One turn or mirror swaps these rows in pairs. Which row does each one swap with?
gedu: [  5  14 -17  -3   8  11   7   0 -12 -19   0  -2  12   6  41 -16   4 -16
 -17 -17  25   4 -12  25]
Dez: [  4  21   2  17   4 -15  15 -27 -32 -20  11  -6   1  16 -11   3  22  12
  -2  23  24  20 -13  11]
Gen: [ 13  13  -6   2   1   2 -11   0 -14 -14  -3   3  22   8  38 -12   7 -16
 -18 -18  17  -2 -25  21]
tem: [  9   7  -4 -29 -32  14 -15 -14  -4  -5   7   3  -5   5 -14 -23   7   1
  -8  21  42  10 -21   3]
Zubun: [  4  11   0 -18 -30   1 -22 -23 -12 -10  -1  -3  -9  11 -20 -13  29  -4
  -9  23  41   4 -24   4]
Maf: [  0  19   8  14  -3 -15  22 -26 -24 -11  -3 -10  -2  19 -17  10  16  27
   1  20  22  17  -8  23]
Lano: [  8   2 -15 -19 -26  18 -17 -12  -4  -8   8   7 -17   7  10 -24  16  -7
  -7  12  45   7 -19  -3]
lika: [ 15  13 -11   0  -5  -4 -15   6 -14 -18  -7   3   8  10  40  -6  12 -10
 -23 -21  18  -4 -28  15]
Sedub: [  7  16 -13 -31 -27  16 -28  -9 -14   0   4   2  -4   8  -3 -16  17  -4
 -17  13  34  11 -25   4]
monu: [ -1 -21   4   0 -18   6  21   0  20  -9 -22  -1  -5  12   2   8  -6  19
 -10 -11  13   8 -14  36]
vobaf: [  7  18 -17 -15  -4  13 -18   2 -13  -4  -3   1  13   9  34 -14   6 -11
 -25 -16  21   4 -26  18]
zesu: [  5   9  -6 -16 -37   5 -28 -17  -7  -5  -5   2  -8  14 -19 -14  18  -1
  -4  17  34   2 -24  -2]
kugeg: [  3  17  -5 -11   5   4   4   1  -3 -16 -11  -2  15   3  39 -18  -3  -4
 -20 -23  23   2 -20  31]
dit: [ -3 -12   0  -3  -6  -2  24  -6  21  -6 -19  -2  -5  15   3   2  -8  21
  -3  -9   7   9  -9  42]
vabe: [  9  24 -12  -3  -1  -3   0  13 -10 -18  -4   3  11   6  35 -23   2 -12
 -13 -20  25  -6 -21  21]
zuzil: [ -2   8   4  17   4 -15  24 -21 -18 -21   7  -6  -5  14 -18  10  20  28
  -1  17  13  12 -14  21]
penus: [  3  19   1  16   3 -17   7 -29 -30 -18   7 -10  -7  21 -16  10  20  15
   4  20  24  12  -7  15]
pedag: [ 11   5 -16  -3  -4  10 -12  -1 -10 -15   4   9   1   8  45 -16  15 -18
 -12 -12  30   1 -19  10]
Remet: [ -2 -15   4 -12 -20   1  16   1  21  -7 -20   4  -3  13   9   4  -9  15
  -7 -12  10   7 -11  43]
zorik: [ -1  -6  12   7 -12  -4  25  -7   7  -6 -27  -5  -1  16   0  15   0  29
  -4  -9  13   6  -8  43]
pak: [  0 -15   2  -4 -10   1  20  -2  16 -10 -21  -4  -7  15   7   9 -11  22
  -2 -14  15   5  -7  40]
zonap: [  0  27   0  15   1 -19   6 -31 -30 -17  11  -7  -1  19 -11  -3  19  12
  -1  24  17  16 -15  11]
leva: [  5  23 -11 -12   4   2   0   6 -12 -16  -7   6  18   8  40 -18  -4  -8
 -10 -19  21   7 -15  26]
nul: [ 11  12  -9 -33 -33   7 -14  -7 -11 -11   5   2 -17   5  -5 -20   9   7
 -11  17  45  13 -19  -2]
Kas: [  2 -18   4 -11 -15   3  19   3  15  -7 -19   2  -3  13   6   7  -7  15
  -7 -15  14  10  -9  42]
Tif: [ -3 -15   8  -3 -11   0  22   4  15 -14 -19  -1  -5  10   1   6  -3  25
  -7 -14  10  12 -11  42]
Lep: [  4   0 -12 -13 -33  16 -18 -20  -3  -7   2  -5 -16  10 -17 -15  23  -6
 -11  18  40   1 -19   1]
Ruli: [ -1  16   6  19   3 -16  10 -25 -28 -21   7  -9  -5  17 -20   2  24  21
  -1  19  17  18 -16  14]
zok: [ -4 -15   5   5  -8  -5  30  -3  10 -16 -10  -2  -6  11  -5  13   5  30
  -5  -4   7   5 -12  39]
gigu: [  5  22   0  18   2 -17   7 -29 -30 -13   9 -11  -3  20 -16   2  20  13
  -2  19  20  17 -17   6]
genag: [  0  16  -1  14   2 -21  11 -30 -23 -14   6  -5  -4  23 -19   5  25  11
   4  26  15  16 -11  17]
bave: [  9  13  -8 -19 -38   2 -17  -2  -5 -11   1   3 -13   9 -17 -23  18  -6
  -5  18  43  -3 -23   3]

tem is swapped with Gen
Tif is swapped with Ruli
penus is swapped with pak
lika is swapped with nul
vobaf is swapped with Sedub
Dez is swapped with monu

One turn or mirror swaps these rows in pairs. Which row does each one swap with?
dovu: [ 12  -6   9 -13  12 -15  22  -1   3  -6  -1  -3  14 -16 -16 -19 -10  13
  12  -4]
Fifuf: [-11   8  -8  10   6  16  -9   1  -2  -6  -2  14 -19   3  18  16  35  13
  -2   8]
nosa: [ -1  -3  26 -14  -8  -7  18  -8 -13  -4 -12  -9  -1 -10 -13  22   1 -11
  -8 -10]
nezis: [ 24  20  26   4   4  -4 -12 -20   5  -6   4 -14  16  -2   2  18  20  -9
   3  11]
tes: [ -7  25 -11  -1 -13  15  -7   1 -12   2   1  27  -8   9  24  14   4  11
   3   9]
Lusa: [ 20  25 -13   3 -17  15 -19   8   8  13  -8   0  -5  10   6  -4 -12 -12
 -12   8]
Vagas: [ -3   0 -17 -16  10   9 -34 -15  10   7   8   2  -5  10  10   3   9  12
  22  16]
ruv: [ -2  -3  32 -12  -1  -5  17   2 -10  -9  -8  -3  -7 -16  -5  22   9   5
  -8  -9]
nuv: [ -1   7  23 -11 -12  -6  17   1 -14  -9  -7  -6 -12 -14   2  21   0  -2
 -15 -18]
pek: [  7   1  -1 -17  12 -17  13   0   6 -11   2   7  12 -10  -9 -23  -9  28
  14   0]
Rezun: [ -4  15 -10   8   2  12  -1  -1  -4 -10  -3  22 -22   6  27   8  21  20
  -1   3]
Dozus: [ 17  -1  11  -9  10 -20  18  -6  -3   1   1 -13  18 -15 -24 -19   0  -2
  11  -5]
baze: [  0  14 -32  12  -1  13 -18 -13   3  16   8  -5  -2  11  -1   7  17 -22
   4   6]
Lomer: [ 14  19   8  11  17  -2 -13   1  12 -13   9 -20  11 -20  12  -4  31  13
   3   2]
sisi: [ -5  16 -28   0 -12   4 -20 -13  -2  17   9  -9   0  10  -6  13   8 -25
  -4  -2]
mikuz: [  7  14 -30  15   7   5 -16 -14   1  13   8  -3   5  10  -4 -10  27 -14
  11  10]
rerop: [-11   6 -22  11  10  13  -6   0   2  -7  -4  13 -13   2  18  -2  32  22
   5   9]
lopal: [ 24  15   4  -8  -6   1   2  20  10   0 -11  -2   2 -11   1 -24 -22  13
  -7   0]
tomiz: [ -4 -10  11 -32   3  -9 -14  -3   2   4   6 -26   2 -20 -11   4  -8   3
  10 -10]
Gobu: [  3  -8 -25 -12   4   7   6 -11   5   1   6 -15   4 -13 -26 -10   1 -24
   5 -16]
nuf: [ 13  -7 -26  -9  15  11   6 -21  11  -5   4  14   4   5 -15 -18   3  -4
  22   5]
bazut: [-10  15  11 -16 -16  -4  13  18 -16  -4   0   0   0 -23   7   8 -10  11
  -9 -16]

dovu is swapped with baze
pek is swapped with sisi
nezis is swapped with Lomer
nuf is swapped with Gobu

